In the rows, zero is written as 128.
Where one turn sends some rows of the set: a few examples, then the rows asked
lebi: [107  93 131 171 114 136 117 100 139 113 129 120 131 109]
leroz: [ 73 111 114 139 112 134 122 106 126 102 128 139 147  88]
Nop: [111 113 102 106 127 128 133 154 107 132 109 136  84 137]
Kofo: [114 126 131 155 127 137 127 116 142 104 144 142 147  73]
boso: [134 134 120 128 118 156 157 126 113 116 131 154 145 150]
segi: [123 135  99 136 132 137 152 150 111 143 119 139  85 133]
des: [109 142 106 138 108 146 152 156  99 133 147 162  96 111]
nur: [122  96 129 126  98 136 124 156 107 128 131 143  81 144]
nerem: [108  98 123 152 109 134 118 112 141  85 141 153 149  92]
Metof: [105 140 118 124 100 134 129 125 138  93  98 115 110 145]
desa: [145 150 129 136 129 136 130 135 149  97 122 105 110 111]
ridub: [107  91 143 127 114 127 102 117 143  93 126 135 141  97]
Zoso: [ 86 111 106 105 120 138 119 162 103  86 131 157 116  97]
dos: [101  99 116 162 106 137 124 105 137  91 141 150 146  98]
ber: [104  93 108 116 116 135 119 153  89 130 141 123  83 110]
limu: [ 96 159  95 140 116 141 144 118 126 104 114 107 114 115]
sol: [116  74 117 133 133 136 102 153 108 100 136 115  95 107]
ralav: [114  93 124 161 112 135 119 110 142  89 144 145 144  94]
Vir: [109  92 119 165 103 145 127 141 116 108 121 139  93 154]
Gud: [140 100 117 144 131 154 142 114 106 128 135 112 127 149]
Lok: [100 139  92 158 132 152 148 150 104 109 149 152 113  87]
rokam: [103  92 116 158 112 135 119 106 136  91 143 142 144  91]
pon: [100 111  96 101 132 150 140 121  87 114 132 126 144 123]
Nuni: [113 124 113 102 120 137 129 168  98 120 148 153  98  91]
fof: [117 150 122  99 119 130 123 141 141  83 111 121 121 109]
Tid: [105 122 139 159 100 138 131 111 149 102 124 159 144 116]
Daza: [142 122 127 153 113 144 141 158 113 137 148 144  84 124]
Nok: [120 123  96 110 146 130 136 157 105 136 124 128  87 107]
Bilaf: [141 134 111 117 148 154 149 132 104 116 149 135 148 103]
zukor: [124 142 105 108 134 132 146 164 114 129 119 155  94 119]
mafo: [115 130 106 132 132 134 121 122 128 103 119  79 105 105]
Noza: [143 130 132 164 119 149 140 160 134 102 141 165 107 121]
Pogul: [143 117 117 122 136 130 135 159 121 135 117 134  80 134]
lorag: [137  90 129  95 131 143 122 132 108 107 128 124 137 139]
Gotiv: [102  92 122 154 104 134 117 109 139  86 137 151 146 102]

mafo moves to Metof
lebi moves to Tid
Now find these:
Gotiv moves to ralav
Nop moves to Pogul
Gud moves to boso
Nuni moves to ber
Lok moves to Zoso

Where one turn sends some rows of the set: a few examples, then the rows asked
N: [136 147 161 142 150 156 132 115 156 130 109 173 123 120 117 144 118 135
 107  87 143]
R: [129 160 129 154 133 139 144  96 176 105 112 128 146 156 139  81 110 142
 135 115 147]
D: [126 165 138 137 154 171 135 109 171 118  99 165 125 140 109 104 126 136
 118 107 153]
W: [153 101  94 135 151 176 123 144 125 150 164 139 118 140 115 142 116 128
 147 116 133]
T: [139 137 145 160 123 116 137 104 163 112 124 135 157 134 153 102  95 137
 146  87 137]
V: [144 162 150 136 107 115 129 137 161 114 136 136 127 160 102 139 121 173
 123 106 114]
C: [160 107  96 147 135 167 132 132 119 153 163 105 123 157 118 150 114 141
 140 126 127]
Z: [127 175 135 135 128 141 140 119 172 108 128 141 120 179  97 104 128 166
 124 118 132]
L: [155 104  95 144 137 157 133 135 125 145 175 110 117 158 126 144 110 141
 136 133 128]
K: [155 156 141 152 126 110 130 117 160 106  96 125 141 159 136  93 109 148
 150 112 111]
X: [156 101  97 143 149 181 128 133 118 156 158 128 125 144 115 145 113 128
 151 110 133]
B: [161  99  88 145 140 166 123 136 131 143 150 112 134 128 139 135 110 124
 149 131 137]
G: [149 166 159 141 145 131 136 121 151 123 105 147 103 172 104 131 124 159
 108 115 113]
A: [163 102  90 148 135 170 125 131 123 148 148 107 139 138 129 137 111 128
 157 121 132]
E: [141 146 154 150 166 145 134 105 150 124  92 171 124 143 130 101 110 125
 136  85 130]

R moves to Z
L moves to W
N moves to T
Now find these:
G moves to E
X moves to A

Where one turn sends some rows of the set: a few examples, then the rows asked
Kenon: [103 113 123 106 120 138 127  99 153 145 127  99]
Parot: [105  80 134 127 112  98 118 148 128 111 124 109]
bogo: [127 127 127 140 145 112 125 159 129  88 138 117]
Dom: [112 115 108 116 149 141 160 131 120 134 138 149]
Sulu: [133 110 153 137  95 116 115 113 133  97  98 124]
baz: [118 127 137 112 118 122 151 118 101 152 165 141]
Gomul: [103  99 141 149  85 122 133 119 117 101 127 128]
fulob: [141 124  95 141 136 114 127 147 127 114 148 134]
rik: [117  91 131 132 111 130 136 160  89 118 127 118]
vesut: [110 104 116 107  99 133 106 116 121 138 130  88]
satop: [140 110 124  99  91 145 134 113 120 121 149  92]
Dipa: [123 153 150 116  95 160 136 131 123 142 136 116]
Betu: [142 132 123 118 108 136  93 115 112 126 106 153]
tigo: [129 117 141 160 141 123 133 159 123 146 135 126]
rin: [ 95 101 118 110  97 128 120 166 137 123 122 123]
toz: [139 147 126  97 125 156 131 137 119 145 156 131]
mir: [ 99 103 128 109 133 145 110 105 135 143 103 131]
fetun: [120 130 105  83 129 118 105 138 120 121 104 136]
zir: [122 152 144 145 124 112 116 142 150  97 131 131]
zirug: [136 151 112 143 117 114 117 130 148 123 141 149]
beliv: [135 134 149 157 136  97 125 132 120 133 130 103]
fon: [129 127 125 122 116 112 118  91 100 101 107 143]
tamap: [121 158 150 108  96 119 139 122 137 104 134  94]
buvu: [164 149 145 127 122  95 123 140 132 134 123 119]
posib: [140 148 133 101  98 133 152 124 132 125 143 159]
Ket: [113 103 107 107 125 118  97 150 109 141 131 139]
lam: [129 132 147 106 130 141 153 130 145 121 100  90]
filen: [136  96 147  93  86 122 123 125 106 106 142 115]
Nise: [ 98 110 155  92 147 139 132 108 137 129 125 142]
pezol: [124 143 134 110 107 101 114 109 136 140  92 137]
did: [124  95 159  93 121 132 129 114 121 111 114 158]
Topo: [157 131 135 131 128 123 132 165 135 147 126 143]
Nuz: [152 153 140 113 120 146 140 102 143 122 121 109]
Ruter: [103 120 169 131 122 101 125 122 104 107 107 127]
kala: [106 108 141 109 142 124 152 144 125 136 171 123]
Muno: [ 95 124 125 126 149 126 146 130 124 113 130  86]
Fadu: [138 114  96 109  96 129 125 146 122 151 112 128]
kat: [124 106 133 102 152 102 168 119 122 130 128 114]
rato: [133 107 157  86 119 145 138 122 104 104 149 137]
sipe: [120 115 157 126 137 114 161 108 149 114 135 101]

zirug moves to tigo
Dom moves to Ruter
Now find these:
Sulu moves to toz
kat moves to fon
mir moves to Nise

Where one turn sends some rows of the set: a few examples, then the rows asked
nuri: [ 81 147 117 106 156 159 114 158 117 109 128 147 126 120 140 153 145 108
 117 157  98  95 127 117 103 116 144 126 151 146 106]
Tibik: [117 114 109 114 136 109 174 122 138 118 123 117 126 136 179 154 111 110
 159 131 166 110  86 113 122 131 114 161 145 150 149]
dob: [ 88 136 121 104 146 173 139 166  99 127 120 135 142 100 137 169 147 117
 123 142 102  93 138 112 118 124 139 134 158 134 122]
Devi: [104 129 133 141 120 107 153  99 145 118 129  93 130 121 130 139 126 119
 168 117 128 154 146 105 116 128 128 144 109 143 136]
nuta: [124 125 121 130 127 127 152 136 162 122 113 108 150 158 155 174 100 117
 125 147 157  91 112  98 115 109 103 150 139 128 160]
fezud: [125 107 131 103 128 103 158 120 130 120 118  97 145 150 172 172 116 136
 122 138 157 119 111 113 141 114 138 135 132 128 174]
sira: [ 92 178  84 109 129 117 172 127 152  85 129 147 112 117 161 118 125 146
 143 132 140  85 133 139 117 140 101 134 141 123 139]
Totuf: [ 93 168 101  99 128  84 167 123 127 107 129 101 140  95 162 120 143 155
 133 127 129 112 127 143 106 113 134 150 151 127 160]
pida: [115 146 134 134 134 109 143 102 157  98 123 108 113 141 132 133 131 115
 177 129 138 136 157 104 110 130 125 140 114 136 136]
Luk: [108 118  94 146 147 113 156 134 160 110 125 140 136 160 176 147 111  91
 148 135 133  97 103 109 109 110  99 133 119 151 133]
mab: [ 78 128 125  82 132 164 143 149 102 123 115 136 134  96 143 161 135 136
 116 136 117 106 121 115 135 134 155 129 169 139 120]
nedi: [ 93 128  90 115 164 103 159 135 120  98 140 146 133 134 129 118 137 131
  98 110 107 132 108 133 115 127 147 147 175 164 118]
boguv: [108 100 104 118 148  88 164 117 127 107 132 129 130 151 192 146 127 109
 145 126 134 125 101 124 134 116 133 118 111 150 147]
tumo: [102 110 112 119 121  99 143 112 164 118 123 115 141 154 167 153  97 121
 114 140 148 122  77 112 123 103 129 138 129 153 138]
Kivo: [101 130  78 129 162 133 182 151 123 102 133 165 132 132 127 129 132 122
 114 103 112 108 121 125 124 145 116 148 175 154 117]
foso: [132 116 113 130 152 116 173 143 126 109 120 123 140 158 181 168 130 103
 156 133 141  93 138 109 128 122 107 131 123 127 170]
Rok: [129 139 111 101 155 124 142 137 119 114 142 125 144 153 102 161 143 150
  66 145 122 122 125 127 126 117 152 146 160 135 140]
bebo: [119 130  94  90 154 116 175 132 118 121 128 139 135 125 120 137 149 146
 105 115 135 121 104 128 131 129 154 162 187 153 127]
puzu: [ 85 130 112  88 151 161 139 150  99 118 125 156 122 110 148 158 154 119
 126 142 105 101 127 121 134 129 155 114 146 143 107]
lezud: [ 74 146 131 101 137 161 117 157 120 114 117 127 136 107 134 156 127 125
 108 151 110 100 123 112 103 120 146 142 176 142 118]
tedit: [ 89 163  95 123 133 115 165 127 115  82 155 128 123 118 162 139 128 145
 118 139 112 114 147 151 122 142 101 115 105 116 154]
karem: [103 169  77 124 116 140 161 125 155 113 148 145 131 126 137 153 128 143
 107 155 122  89 131 138 126 121  93 117  95 118 132]
Med: [ 72 139 121  84 143 150 116 142 119 105 122 148 118 115 144 145 135 127
 111 149 113 109 110 121 121 124 161 122 162 150 103]
vobak: [105 125 127 148 115 122 159 104 150 119 127 107 134 128 125 149 122 119
 163 117 122 145 158 102 130 130 118 127  95 135 134]
zeni: [112 133  97 113 140 130 157 136 130 131 138 124 152 127  99 153 128 142
  76 131 124 124  97 122 116 118 138 171 176 152 125]
Poz: [134 140  99 115 154 155 165 151 123 118 138 143 143 150  99 174 139 141
  84 137 127  98 140 119 134 134 121 147 160 127 140]
vunod: [ 87 136 124  86 142 156 121 154 118 119 111 142 138 120 137 158 150 131
 107 148 105  94 136 114 128 109 164 112 157 134 117]
fede: [111 130 116 130 115 119 161  96 171 124 112 126 123 133 125 135 129 123
 175 115 138 133 145 100 135 122 129 126 106 142 119]
sal: [117 141 141 137 125 113 140 102 149 109 130  90 123 136 122 149 127 121
 162 135 136 147 156 103 111 128 126 145 108 132 144]
Mef: [ 68 152  80 120 109 100 173 119 150 108 128 135 143  98 159 114 119 152
 119 113 112 112 119 140 123 115 118 121 130 135 131]
vizum: [113 125 124 133 105 124 158  96 162 135 120 107 136 126 116 152 126 127
 158 122 136 142 143 100 135 120 129 132  99 137 127]
Ninon: [104 160  93 114 115 107 156 121 129 136 147 101 159 105 136 154 146 153
  97 151 110 114 124 143 114  93 126 135 104 121 150]
zerov: [107 174  82 100 111 110 163 121 165 138 121 119 148 103 134 133 143 153
 122 143 139  87 109 132 110  92 124 153 140 128 135]
debip: [ 73 138 117 103 145 168 136 155 101 112 131 141 121  97 145 156 131 113
 127 144 109 107 113 119 110 141 135 143 164 150 108]
bota: [116 111 117 136 138 106 141 132 152 110 121 121 154 175 168 167 116 116
 113 142 125 105 128 109 128  94 123 107 106 130 158]
fom: [110 139  96 139 162 143 151 155 126  95 148 150 141 158 109 154 127 127
  76 132  98 109 143 123 118 131 113 132 148 137 130]
ranub: [117 134  92 116 176 128 168 151 112  85 138 164 125 157 130 137 146 131
 105 118 109 107 150 131 133 143 131 124 159 137 133]
Lofel: [123 142 125 127 119 125 147  99 175 116 115 122 117 148 117 144 131 124
 167 132 147 124 154  98 131 122 127 127 104 132 126]
Feso: [129 185  99 104 134 123 154 127 131 114 149 113 126 122 137 158 151 146
 121 169 138  90 138 141 109 117 109 147 115 109 158]
mas: [123 145 131 119 124 109 143  94 170 116 117 108 115 140 122 136 135 123
 174 133 152 134 143 101 117 120 137 145 118 139 129]

Tibik moves to tumo
mas moves to vizum
Now find these:
Ninon moves to Feso
zeni moves to Rok
dob moves to nuri

Where one turn sends some rows of the set: a few examples, then the rows asked
Gol: [122  94 104 118 127 138  81 150 108 121 125  97 144 115]
rapa: [ 88 138 124 138 147 122  93 144 117 150 159 163 145 109]
mekas: [115 142 103 144 124 173  94 130 116 130 154 103 103  72]
lesa: [116 110 101 112 140  90  95 152 132 136 140 111 143 104]
Deban: [139 126 131 121 131 133 110 105  98 167 128 149 140 105]
pebot: [147 151 132 122 131 164 119 133 112 113 165 115 148 131]
gis: [123 138 138 133 102 182 111 110 108 125 153 124 148 116]
kal: [126 151 137 155 104 169 113 103 120 118 154 125 138 108]
Mufa: [107 165 127 149 112 123 116 136 149 107 160 134 118  95]
Ruzum: [114 123 117 154 130 105 114 139 120 129 129 137 165 130]
zurum: [161 146 132 124 153 145 116 139 116 134 154 135 151 122]
Vor: [135 144 131 105 143 130 107  92 120 144 136 155 138 111]
zis: [112 142 102 139 135 157  95 141 138 123 161  98 107  67]
zinu: [121 149 128 131 131 119  97  95 123 156 166 155 121  87]
fak: [125 120 105 128 130  83 114 158 111 146 135 130 128  96]
monaz: [120 131 107  76 119 136 102  92 119 129 142 134 135 101]
doso: [ 82 145 106 122 109 103 100 138 113 120 181 140 137 100]
gobaf: [ 88 143  92 102 114 114 110 125 115  97 128 132 131 103]
mupof: [107 135 103 103 108 125  91  94 122 141 172 135 119  77]
nule: [ 93 126 132  92 126 168 101 157 119 136 134 132 132 111]
fiko: [107 130 128 131 103 188  96 108 111 128 149 113 136 100]
por: [120 119 118 113 139  83 104 154 111 142 135 114 135 110]
Molo: [147 149 138 110 136 155 130 152 104 121 156 119 139 120]
rakur: [115 137  93 118 117 143  88 131 113 124 160  93 102  65]
vurit: [118 128  98 116 104 114  89  87 133 129 166 108 138  87]
zameg: [122 124 106 106 124 189  98 141 111 129 164 106 138 103]
kuvaf: [136 121 100  83 134 168 103 141 106 128 136 110 138 101]
keva: [140 164 125 159 137 120 101 129 123 131 177 117 115  86]
Fefa: [ 90 128 115 170 122  94  96 135 117 134 141 120 138 104]
sebev: [114 125 116  92 135 172  97 151 114 126 159  93 131  98]
zaf: [102 102  99 120 112 122 113 146 105 127 123 129 163 121]
Fep: [122 123 118  93 122 128  94  89 108 137 120 107 135 104]
Nakem: [141 127 115 175 115 105 103 151 109 126 155 125 130 102]
sosiv: [109 144 127 154 103 176  97 100 123 121 150 113 127  93]
liba: [ 81 142 114 119 119 149  90 136 143 115 132 111 104  82]
seb: [121 112  88 126 132  91 105 155 132 141 141 126 134  89]
nofu: [ 79 107  96 135 103 112  95 142 103 134 135 112 136  95]
Mon: [144 165 124 157 137 140 128 141 128 118 159 125 116  88]
Kobop: [136 131 112 145 112 118 104 103 124 160 174 150 142  88]
vap: [119 109  88 151 110 118  84 144 123 114 143  99 123  84]
guso: [145 113 132 140 132 123 102 157  95 133 136 123 150 131]
vilav: [121 149 145 122 119 143 127 156 126 128 162 156 145 124]
tes: [ 94 137 109 118 153 132 103 131 119 126 106 153 139 112]
Num: [140 170 130 160 131 149 115 123 116 115 156 111 112 100]

tes moves to gobaf
zameg moves to mekas
Now find these:
Kobop moves to Deban
Molo moves to sebev
mupof moves to zinu
keva moves to zurum
nofu moves to Fefa
liba moves to Mufa
por moves to lesa
guso moves to Gol
sosiv moves to kal

